In the data rows, 128 means zero.
Here are some points:
[151 129 160 128 130 147 137 118 126 104 103 106 118 140  95 113 118 116 108 101 115 107 172 105 142 137 152 185 103 109 126 143 125 120 132 111 136 104 174 127 106 109 135 108 121 120 102 102 107 131 110 116 112 102 108 133 107 146 159  93 119 105 113 143]
[157 105 174 132 154 117 123 115 150 102 124  68 134 113  79  97 122 129 114 130 169 131 158 132 117 126 160 160  86 122 139 116 136 149 146 102 133  96 156 119  86 125 160 110  85 135 111  86 121 132 127 119 152 101 102 129 101 133 139  95 104 100 106 145]
[141 101 110 125  77 116 163 157  92 104  87 152  70 171 119 162 148  94  90 133 182 168 153 202 192 174 145 124 133 123 194 148 158 127 114 133 142 172 140 154 138 178 158  56 177 165  84 102 129 121 147 115  90  39  58 144  83 144  91 143 133  77 120 128]
[145 127 177 129 115 143 142 126 148 113 109 103 108 134  93 112 116 117 102 103 142 107 127 105 143 124 151 183 101 111 117 154 122 118 129 108 117  99 164 128  99 166 126 119 120 120  96 122 109 126 121 109 114 106 107 108 105 173 114  98 128 122 109 131]
[133 112 131 109 144 145 150 114 149 119 111 110  93 111  87 109 123 103  90 113  97 103 167  98 140 113 167 171  86 107 129 160 136 166 129 106 125  99 140 173  98 154 130 149 153 117  81  98  95 125 103 116 101  97 116  92 115 162 153  93 111 114 108 141]
[121 110 148  98 167 110 166  92 159 131 108  94 109 123  92  83 112 106  74  93 151 104 161 116 149 107 172 208  89  66  95 120 148 136 130 109  95  97 148 132  87 142 117 130 114  91  87 128  83 142 124 122 128 128 100 100 109 141 120  94  96 119  83 137]
[ 79 142 105 168 111  87 172 124 123 164 129 115 134 137 150 160 119 168 179 158 115 175  65 160 104  93 137 121 233  94 109 147 135  83 158 147 103 174  73 122 166 115 155 165 113 113 184 191 134 143 109 181 202 188 120 212 216 140  88 143 148 143 152 141]
[157 114 105 148 109 149 128 173 118 105 109 106 105 162  96 105 170 122 141 104 147 113 194 136 163 121 131 132  97 132 143 110 138 174 120 107 135 101 184 110 109 154 159 102 120 129  96 101 136 148 116 133 115 111 111 173 126 135 160  93 130 106 106 122]
[142 119 159 107 128 139 121 120 132 131 100 101 125 127 105 120 131 123 100 120 128 112 158 115 148 125 144 178  79 120 129 124 121 137 126 108 130 108 154 145 101 156 164 112 119 124 107 103 107 131 110 105 117 102 109 133 104 142 153  92 130 120 107 134]
[217 110  96  92  37 136  91 152 199 188 227 255 150  60 235  71 195 174 157  32 167 193 179 253 151 146 130  95 123 255  65 111  57  68 126 123 195 254  66 223 139  67 137 101 116 202 170 255 118 168 131 230  89 100 255 118  76 196 138 211 184 151 215  75]
[151 115 151 123 133 162 129 149 143 105 107 104 109 114  91 125 109 116 100 102 129 115 147 105 137 124 157 190  98 104 159 120 125 159 139 109 141 104 181 129 112 146 121 125 112 120  98 108 109 146 141 108 110 111 109 102 108 124 133  95 146 110 108 145]
[146 126 153 137 135 147 136 124 122 117 107 109 108 133  97 111 118 113 102 105 104 115 151 104 148 126 160 171 104 116 143 136 143 149 125 109 130 101 177 142 106 150 129 128 114 111  97 128 108 129 138 107 113 106 107  99 108 145 122  94 113 115 108 145]
[101  88   5 127 137 133 173 128 156 178 151  66 110 119 220 188 123  93  79  63 174 121  85 245 116 170 102 126  27 122 144  95 166 200  88 136  75 134  83 158  46 183 148  76  86  63 122 119 150  91 108 105  79 153  66 150 124 109  48 153 107  71 120  35]
[160 112 143 118 125 151 119 134 141 112 103 105 109 140  90 132 125 115 101 100 118 106 159 104 147 139 153 165 104 104 132 144 145 134 136 107 146 104 155 114 103 135 131 111 116 115  99 104 108 129 133 110 111 109 112 119 105 136 123  90 120 108 111 137]
Here are 12 more points, each followed by its number:
[190 122 195  92 149 110 110  77  87  84  72   0  18  90 166 173 200  30  62 173  79 126  43 122 136 110 189 194 163 117 141 137  66 162 241 182 234  71  93 197 180 117  93 119 122  35  84 150  19  70 121 255  43 191 123 144   0 161 249  74   0 120 101  81] 0
[ 99 116 108 129 122 129  94 166 109 110 190 107 144 113 119 151 110 114 146 176 111 112 100 110 115 122 118  80 108 126 121 117 144 155 125 156 118 188  94 116 107 103 127 115 154 188 198 178 116 140 139 162 110 113 175  97 104 157 122 117 116 150 115 113] 1
[148 114 142 140 145 155 103 123 127 135 104 108 107 153  98 110 118 143 103  98 113 106 165 107 113 126 151 181 101 110 121 118 116 135 128 103 152 107 172 128 106 109 122 120 146 122 103 108 124 158 113 155 114 107 111 102 129 142 177  92 120 112 111 117] 2
[ 96 159 149 129 106  98 115 144 139 134 114 163 122  93 203 197 112 154 201 158  95 154 104  96 110 133 134  93 230  74  75 164 114  97 135 137 122 144  93 136 189 100 113 136 101 135 189 149 164 141 191 114 188 161 121 163 171 111 114 183 169 134 126 165] 3
[ 95 101 119 185 123  68 255 122 113 165 170 198 132 168 232  71  87 140 212 225  71 102 110 105  95 125  95 171 252  71  62 126 209 105  48 154 139 172 103  88 205 229 118 254 159  55 177 153 217 160  65 131 199 246 177 147 176 132  59 156  81 117  64 160] 4
[116 153  99  96 145 102 124 104 108 116 194 109 194 119  94 110 139 136 137 136 125 157 106 144 107 129 112 104 148 120 141  96  91 102 114 188 134 105  99 103 144 113 151  95 140 132 183 124 122 166 155 179 163 138 132 107 136 120 179 179 126  88 173 110] 5
[145 104 139 111 131 110 126 125 139 131 114  95  98 141 103 119 131 121  91 106 115 102 162 117 135 133 133 139  85  91 109 122 122 143 126 100 151 102 170 124  93 129 134 119 123 145  98  98 111 114 116 110 115  99 107 118 109 143 132  96 108 112  98 120] 6
[ 93  46  93 120 117 148 172 111 131 110 129 161 158 106 109 118 120  86 116  76 138 104 145 155 138 144  56 111  91  69 172 108 194 179 149 171 144  83  82 108 144 185 185 130 158  76 122  29 130 105 134 124 127 122  38  88 116 144 196 108 140 154 176 123] 7
[101 158 134 152 122  94 126 156 123 146 123 144 161 141 166 176 114 150 190 193  97 142 100 126 125 109 105  67 214 111 113 146 130 109 143 129 112 140 102 104 174 122 131 190 119 115 170 165 143 135 149 112 206 187 135 153 169 114 100 167 157 151 144 161] 8
[117 178 107 113 126 107 104 163  99 114 221 145 140 116 115 112 111 130 105 157 182 125 100  99 142 118 157  83 104 149 119 118 104 107 116 221 111 181  94 108 111 111 137 125 114 114 237 153 108 136 123 156 118 119 194 150 111 163  89 193 110 114 139 113] 9
[151 118 238  98  51  48  89 104 180 161 151 155 133 188 120 111  95  62 150 146  95  60 125  93  93 103 125 206  85 104 136 105 188  64 196  73 165 116 197 186 172 190 114 212  12 139  72 126  96 155  70 154 107 102 141 123  94 180 120 141 126 102  79 120] 10
[149 113 158 116 103 134 135 121 126 119  98 112  99 142  93 117 140 114 105 113 127 113 166 107 158 122 178 170  97 106 113 152 130 143 149 112 159 102 170 138 105 103 126 116 110 114 100 101 121 129 116 120 110 113 111 160 105 126 113  92 116 109 103 138] 11
Which two of these numbered points are nearest to each point below, looking only along the 2 directions in which the first points spread most? Their numbers follow each, nearest first.
[116 168  90 117 121 148  93 118 113  74 196 154 165 143  89 103 101 131 155 138 186 154 109 126 139 114 108  84 121 154 149  85 111  90 139 156 113 141  98 124 147 106 141 123 135 125 209 111 145 151 155 155 112 161 132 140 136 125 149 184 120 123 143 102] > 5 3
[138 119 181 126 117 156 134 136 152 115 115 101 122 158 114 115 132 126 103  99 126 101 145  89 162 146 156 189 103 115 128 135 119 131 112 114 125 106 180  94 107 143 121 102 135 111 104  98 116 147 121 112 112 108 106 135 117 159 146  92 134  95 109 139] > 11 0
[132 101 172 118 162 143 137 122 161 121  98  96 103 137  93 105 121 118 106 102 127 102 163  96 130 134 171 151 105 101 119 107 107 146 138  99 148 105 154 141 115 143 118 116 132  99  92 101 102 135 117 133 134 124 106 117 107 136 126  76 118  99 104 128] > 11 6
[128 123 120 123 154 133 163 124  72  87 120 135  77 128 129 113 107 103 126  92 149 147 169 133 114 111  75  90  92  90 173 115 124 193  91 150 135 114 128 146 100 134 121 122 150 143 128 126 146 112 186 121 149 103  40 141 128  98 173 112 147 131  94  95] > 7 6
[119 100 174 121 119 168 103 127 122 109 102 114 102 131 102 122  93 100 100 105 117  92 177 101 134 122 144 168  92 114 145 141 145 157 126 109 134 100 143 125  80 157  98 103 106 130  81  88 122 149 109 122 114 118 127 106 120 111 151  80 149 111 111 142] > 11 6
[104  65  62 126 120 115 195 111 190 147 113  56  99 129 166 159 107 119  78 103 124 144  95 191 141 152 154 179  42  91 165  93 119 161 103  93  80 114 148 145  21 164 160  74  70 102 122 117 115 130  89  62  45 167  39 144 140 151  57 102  57  70  83 110] > 7 4
[133 126 142 122 129 132 134 118 135 149 105 109 113 135 113 100 121 125 103 108 102 126 151 103 109 120 154 181  95 115 112 142 123 126 131 106 150 101 166 152 103 108 129 126 120 126 101 106 121 139 115 112 120 115 103 129 122 130 143  91 130 107  99 150] > 0 11
Here are 12 other points, each followed by its number:
[142 156 109  58 132 155 132 137 136 121 131 131 119 109 106 123 153 147 102  56 166  98 136 142 112 103  81  62  93 126 188  90 139 191 152 158 135 167  95 143 109 151  90 120 120 137 103 119 186 105 119 117 155  94 152 103  68  64 160 108 203  96 161 104] 0
[158 112 149 114 134 145 132 121 140 131 102 115 108 149 102 120 134 110 110 102 114 106 144 107 142 137 119 164  97 112 132 122 122 142 120 107 136 106 170 128 100 130 130 109 138 127  94 103 112 139 111 115 114 108 112 107 105 131 140  98 122 111 124 126] 1
[110 146 112 124 125 122 148 147 100 200  80 148 136 129 156 205 100 145 203 185 110 173 132 140 130  94 118  84 230 123 129 147 135 114 155 172  88 166  85  98 157  83 142 179  90 112 162 141 156 130 113 114 185 155 146 160 140 138  77 178 165 136 184 136] 2
[126 100 118 200 143 120 103 140 113 153 223 222 165 137 155 129 155 141 154 130 182 137 131 154 163 164 119  73  82 186  67 148 116 100 106 186 104 174  77 173 154  83 116  83 110 142 112 227 124 113 124 112 117 127 255  90 162 128  94 173 134 166 135 108] 3
[167 139 135 128 115 186 120 118 132 125 104 136 107 129  99 122 117 131 101 104 118 103 172 107 137 117 149 174  95 108 120 116 122 135 129 110 132  99 140 133  96 131 132 119 115 121  99 104 137 129 111 104 114 102 108 118 108 115 136  96 133 112 111 130] 4
[155 117 168 109 168 151  99 116 149 108 108 137  88 123  94 106 116 133  80 117 134 103 158 101 122 111 151 194 101  95 138 154 133 144 120  90 160  72 146 152 117 105 116  97 112 114  94 105 144 133 116 115 116 121 104  91 127 131 131 113 126  94 113 119] 5
[154 137 103 155 109 102 110 116 134 159 241 236 163 112 162 109 156 157 155 102 216 185 130 173 151 176 109  79  97 236 109 125 125 103 109 175 111 192  99 167 141 110 110 102 125 178 100 167 116 117 126 129 112 148 255 106 109 170  93 162 117 187 122 114] 6
[122 110 169 115 148 132 148 139 161 119 107 106 107 118  91 127 112 117 103 106 124 112 145 107 123 116 145 181 100 110 136 132 129 159 116 114 142  99 177 143 101 148 113 124 122 114 105 103 109 133 127 106 134 100 106  93 109 133 124  95 133 104 109 140] 7
[148 144 159 113 135 133 131 120 140 126 103 106 123 145  99 109 121 114  95 106 100 107 140 108 147 131 168 170 103 112 112 142 123 108 127 109 127 100 151 143 100 105 130 111 123 118 104 123 111 148 116 106 118 117 147 134 106 130 115  87 115 110 112 178] 8
[144 118  98 152 118 122  98 112 124 162 218 184 169 119 155 131 169 110 165 110 195 143 129 175 142 161 105  79 106 211 115 142 119 125 109 165 114 195  94 139 121 101 100 109 132 194  97 193 152 100 129  97 102 123 255 107 106 159 116 157 114 196 127 111] 9
[132 148 156 118 138 144 133 135 140 111 106 105 112 117  96 122 142 116  96 104 114 120 152 108 120 144 150 167  96 112 144 134 136 107 135 103 140 102 163 116 100 141 126 115 112 124  90 105 112 123 142 114 111 112 118 110 108 132 119  90 135 106 110 146] 10
[121 104 133  85 137 138 136 138 141  95  55 128 129 150  85  88  80 117 107 138 133 135 151 109 148  86 156 149  71 105 144 114 139 137 143  75 132  95 155 132 105 146 166 132 125  87 162 101  92 162 178 129 108  68 120 122 114 154 136 101  95 115 109 145] 11
Which two of these numbered points are nearest to each point below, looking only along the 2 directions in which the first points spread most? Their numbers follow each, nearest first.
[161 147 136  94 133 160 132 130 149 107 102  96 108 167  77 130 144 106  97 121 139 123 223 100 137 109 153 191  93 110 143 127 133 158 128 132 109  98 178 115 108 107 121 121 126 115 107  92 126 153 102 117 111  87 109 123  79 159 111  91 117 123 112 141] > 5 11
[143 127 106 125 102 120 121 111 107 185 245 230 168 108 171  92 141 161 198 119 187 169 118 210 136 174 102  89  83 218 104 113 103  95 102 199  98 176 100 122 126 126 107 116 129 196 121 167 151 119 100 101 112 126 255  97 102 139  92 203 122 196 112 104] > 6 3
[ 76 136 113  17 134 105 190  83  58 162 125 144  95  55 119  48  87 232  71 165 172 131 110 229  94 184  85 190  24 168 143  99  81 211  62 128 143 106 197 130 146 255 108 151  81 133 155 116 171  69  31 110 136  80 129  92  87 111 167 156 143 241 154  43] > 0 2
[158 159  93 123  84  88  62  42 180 142 232 252 229  29  89 121 211 117  41 150 135 159 163 208 145 117 116 103 126 255 115 155  66 107  80 118 102 195  52 135 179  54 130  74 215 145 191 133  85  84 141  90 139 135 147 110 154  79   0 224 104 200  80 164] > 9 3
[152 145  19  98 106 129  48 163  49  81  76 211 227 151  97  81 155 144 122 151 230 197 141 186 128 106 104  43  13 251 146  73 159  60  91  79  36 215  73 174 119 131 188 154 222  43 209 154  52 177 227 183  44  44 238 114 181 137  86 176  49 202 108  80] > 9 3
[157 119 165 136 130 158 111 116 144 101 104 101 106 136  94 128  96 124 101 119  95 105 144 109 127 111 157 170  99  99 144 136 115 156 115 111 142  93 164 123 110 159 122 115 112 115  96 109 122 132 114 119 117 114 114  99 106 118 142  95 141 114 114 130] > 11 7
[ 87 197 133 121 168 147 132  19 152 145  70 110  99  97 190 236 139  99 188 149 132 138   0 211 188 142  66 133 255 107  92 157  86  48 197 120 109 118  92 178 243  41  88 159 160  53 208 172 124  84  95 215 171 199  43 153 129 104 120 229  55 128 205 105] > 2 0
